In the rows, 128 means zero.
One turn moves each row of this set onto another row. After a few examples, where does it send each row asked below?
bibi: [120 130 120 126 112 154 115 115 147 149 150  93  91]
fasev: [125 158 124  91 118  96 141 136 104  96  95 130 155]
Nemet: [138 164 139 119 168 143 145 112 113 125  97 128 173]
kilu: [169 108 141 150 108 138 117 172 140 102 135 130 122]
zuter: [193 128 135 110 147 130 157 125 102 145 120 114 150]
defeb: [156 143 112 103 100  90 149 150  92 117 110 126 156]
lapim: [125 135 149 149 127 147 107 158 151  80 115 140 134]
berad: [133 134 148 131 135 135 155  92 138 147 177 118 143]
kibu: [165 141 161  76 145 104 139 116 107 131 140 130 141]
ded: [ 97 133 132 125 155 136 111 158 121 131 126 155  81]
pizad: [ 99 105 111 109 131 119 129 142 104 138  95 102  87]
mil: [ 97 113 120 124 115 116 105 106 113 153  92 114  94]
luf: [140 172 139 123 137 114 132 128 100 147 136 147 186]
Rakek: [125 139 149 133 139 137 154  89 140 144 173 121 147]
mupa: [157 119  99 102 103 135 120 133 131  86 119  98 121]
kopem: [136 153 164 143 134 114 142 173 122 103 105 159 155]
Sufid: [166 127 170 122 129 107 150 174 119 105 115 147 130]
buvap: [110 130 145 152 141 144  99 129 134 151 122 157  86]
pab: [123 108 134 130 135 110 162  77 107 151 113 109 148]
Naz: [120 112 130 137 133 112 160  79 107 154 111 112 154]
Riza: [140 120 149 138 165 121 146  92 113 149 133 172 127]
git: [160 155 131 100 135 145 160 146 141  86 122 105 138]
vegim: [129 147  84 136 102 145 113 138 129  94 113 113 155]
Kilib: [163 135 162 143 127 118 153 145 108 155 132 113 180]
kupu: [107 113 108 144 103 116 107 116 104 169 100 116 107]
ral: [ 93 121  94 144 121 125 126 154  95 155  98 112 115]
fis: [114 121 118 120 115 143 132 160 131 143 159  88  92]
bama: [104 145 112 145 111 158 111 119 144 154 147 100 110]
vose: [134 115 139 155 130 138 104 137 127 162 132 152  79]
Ripan: [123 117 136 105 110  97  98 139 117  85  98 145 121]
Rabe: [161 166 114 133 121 148 160 161 131 106 129 113 163]
Mumep: [125 121 117 144 136 131 118 175 107 156 142 152  88]
mepa: [140 120 114 141  89  97 101 158 101 114 111 151 144]
fovov: [145 120 146 144 161 120 147  96 109 154 135 171 130]
dag: [133 141 188 103 155 122 145 120 128 119 113 111 158]
nama: [ 80 147 116 135 125 151 123 154 137 136 146  99 114]

bibi -> vose
luf -> Nemet
fasev -> git
Now these:
Mumep -> ral
fovov -> Naz
Ripan -> mupa

One turn moves each row of this set onto another row. After a few examples, where does it send each row asked below?
visap: [163 181 107 116 167 124 113 106 150 106 178 164 147]
basab: [154 190 110 117 148 132 146  72 104 142 141 201 140]
bined: [ 96 146 163 121 161 145 143 101 136 150 120 131 144]
Laraf: [118 155 154 111 158 141 169  82 159 140 107 134 159]
bemo: [142 163 163 147 157 139 148  61  85 132 114 190 127]
Dava: [124 116 140  94 184 164 147  99 149 125 155 131 144]
vek: [168 146 179 170 146 165 111 110 149  96 148 157 121]
Foguk: [120 140 152 130 186 132 167 104 139 143 178 125 133]
fuvil: [168 137 175 130 141 173 195 124 134 107 137 189 153]
feg: [180 131 176 152 126 172 143 115 154 100 124 142 152]
Vozer: [152 164 102 100 152 129 120 128 134 123 171 143 166]
zovit: [140 166 163 150 140 157 152  68 102 145 111 195 120]
nimuv: [158 115 126  96 173 168 135 116 147 108 176 137 149]
devup: [102 169 160 132 180 133 139  75 153 136 127 152 128]
fab: [162 191 105 121 155 119 138  73  99 134 134 188 145]
saku: [142 168 163 155 150 143 146  64  97 140 102 181 123]
fot: [136 152 155 104 160 152 208 108 136 128 132 187 160]
luvo: [152 122 175 158 166 154 153 121 137 122 182 129 126]
fipo: [198 166 142 162 130 149 124  92  95 109 135 189 131]
dok: [180 165 106 100 145 136 144 113 156 107 157 148 178]
Bes: [174 155 133 103 149 153 193 127 136 108 157 192 170]
togot: [190 159 149 155 141 147 129  85  82 105 141 197 133]
gepug: [163 182 117 122 161 120 139  69  86 125 142 198 145]
sukev: [148 101 160 116 169 183 139 111 147 112 156 133 136]
gep: [166 129 170 153 128 173 114 137 132 108 146 140 142]
Rumog: [162 142 132 132 174 134 150 125 137 121 205 133 141]
Leka: [193 168 138 152 124 160 130  94  99 117 144 205 130]

Dava -> sukev
bined -> gep
saku -> fipo
Now these:
Laraf -> feg
visap -> devup
fuvil -> Bes
luvo -> Rumog
zovit -> Leka
togot -> gepug

